[[151 121 124]
 [125 119 108]]
->
[[121 124]
 [119 108]]

[[142 126 132 141]
 [146 122 130 131]
 [121 107 127 141]]
->
[[126 132]
 [122 130]]

[[158 151 146]
 [149 142 123]
 [108 114 154]
 [121 122 136]
 [157 155 139]]
->
[[151 146]
 [142 123]]

[[119 137 136]
 [116 138 136]
 [126 131 152]
 [122 137 148]
 [125 132 147]]
->
[[137 136]
 [138 136]]

[[130 117 135]
 [124 152 122]
 [111 129 113]]
->
[[117 135]
 [152 122]]

[[111 120 144]
 [139 139 142]
 [139 128 119]
 [136 134 141]
 [155 122 120]]
->
[[120 144]
 [139 142]]

[[130 131 115]
 [138 140 135]
 [143 127 101]]
->
[[131 115]
 [140 135]]
---
[[143 136 119 122 124 130 140 115 128 114 135 124 127 155]
 [138 137 114 120 126 124 129 122 125 125 134 122 133 147]
 [140 114 136 127 123 132 143 119 138 108 129 134 117 127]
 [118 120 140 142 130 114 125 137 130 117 119 133 120 112]
 [130 115 137 134 123 124 135 127 135 115 118 135 118 120]]
->
[[155 127 124 135 114 128 115 140 130 124 122 119 136 143]
 [147 133 122 134 125 125 122 129 124 126 120 114 137 138]
 [127 117 134 129 108 138 119 143 132 123 127 136 114 140]
 [112 120 133 119 117 130 137 125 114 130 142 140 120 118]
 [120 118 135 118 115 135 127 135 124 123 134 137 115 130]]

[[120 104 124 138]
 [115 113 128 134]
 [124 136 137 137]
 [122 137 129 114]
 [130 135 135 132]
 [111 139 136 115]
 [141 124 126 120]]
->
[[138 124 104 120]
 [134 128 113 115]
 [137 137 136 124]
 [114 129 137 122]
 [132 135 135 130]
 [115 136 139 111]
 [120 126 124 141]]

[[112 106 140 120 141 147]
 [142 104 116 146 115 113]]
->
[[147 141 120 140 106 112]
 [113 115 146 116 104 142]]

[[149 140 127 149 144 148 126 142 126 118]
 [117 135 146 119 117 116 136 126 127 149]
 [122 101 103 126 134 123 141 119 154 118]
 [116 128 137 134 131 114 132 122 124 143]
 [137 124 118 136 137 137 133 133 138 120]
 [118 114 120 129 132 117 137 120 140 131]]
->
[[118 126 142 126 148 144 149 127 140 149]
 [149 127 126 136 116 117 119 146 135 117]
 [118 154 119 141 123 134 126 103 101 122]
 [143 124 122 132 114 131 134 137 128 116]
 [120 138 133 133 137 137 136 118 124 137]
 [131 140 120 137 117 132 129 120 114 118]]

[[148 111 123 155 129 121 128]
 [146 146 147 144 133 114 125]
 [150 102 126 116 117 126 139]
 [152 135 142 111 125 119 146]
 [118 110 100 135 132 138 140]
 [126 153 150 134 131 121 111]
 [109 157 140 123 133 128 117]
 [145 142 126 145 141 119 149]]
->
[[128 121 129 155 123 111 148]
 [125 114 133 144 147 146 146]
 [139 126 117 116 126 102 150]
 [146 119 125 111 142 135 152]
 [140 138 132 135 100 110 118]
 [111 121 131 134 150 153 126]
 [117 128 133 123 140 157 109]
 [149 119 141 145 126 142 145]]

[[134 127 124 128 126 137 114 142 131 123]
 [123 123 134 123 125 129 131 131 157 128]]
->
[[123 131 142 114 137 126 128 124 127 134]
 [128 157 131 131 129 125 123 134 123 123]]

[[127 116 116 133 127 128 134 106 129]
 [109 111 122 144 112 132 143 121 130]]
->
[[129 106 134 128 127 133 116 116 127]
 [130 121 143 132 112 144 122 111 109]]

[[146 147 132 143]
 [120 122 125 124]
 [143 146 130 145]
 [138 117 135 114]
 [125 119 125 134]
 [145 105 110 123]]
->
[[143 132 147 146]
 [124 125 122 120]
 [145 130 146 143]
 [114 135 117 138]
 [134 125 119 125]
 [123 110 105 145]]
---
[[146 103 152 103]
 [133 108 114 127]]
->
[[103 152]
 [108 114]]

[[126 104 124]
 [136 130 130]
 [126 151 140]
 [120 123 125]]
->
[[104 124]
 [130 130]]

[[106 128 120 118 137]
 [123 122 122 129 129]]
->
[[128 120]
 [122 122]]

[[157 136 116 131 116]
 [147 131 115 127 107]]
->
[[136 116]
 [131 115]]

[[152 122 127 133 119]
 [118 120 119 118 135]
 [150 122 127 132 121]
 [115 119 125 125 144]]
->
[[122 127]
 [120 119]]

[[136 134 115 131]
 [104 139 128 136]
 [102 111 130 118]]
->
[[134 115]
 [139 128]]

[[129 119 111 151]
 [131 125 128 115]
 [109 129 141 127]
 [154 144 131 112]
 [123 123 127 134]]
->
[[119 111]
 [125 128]]
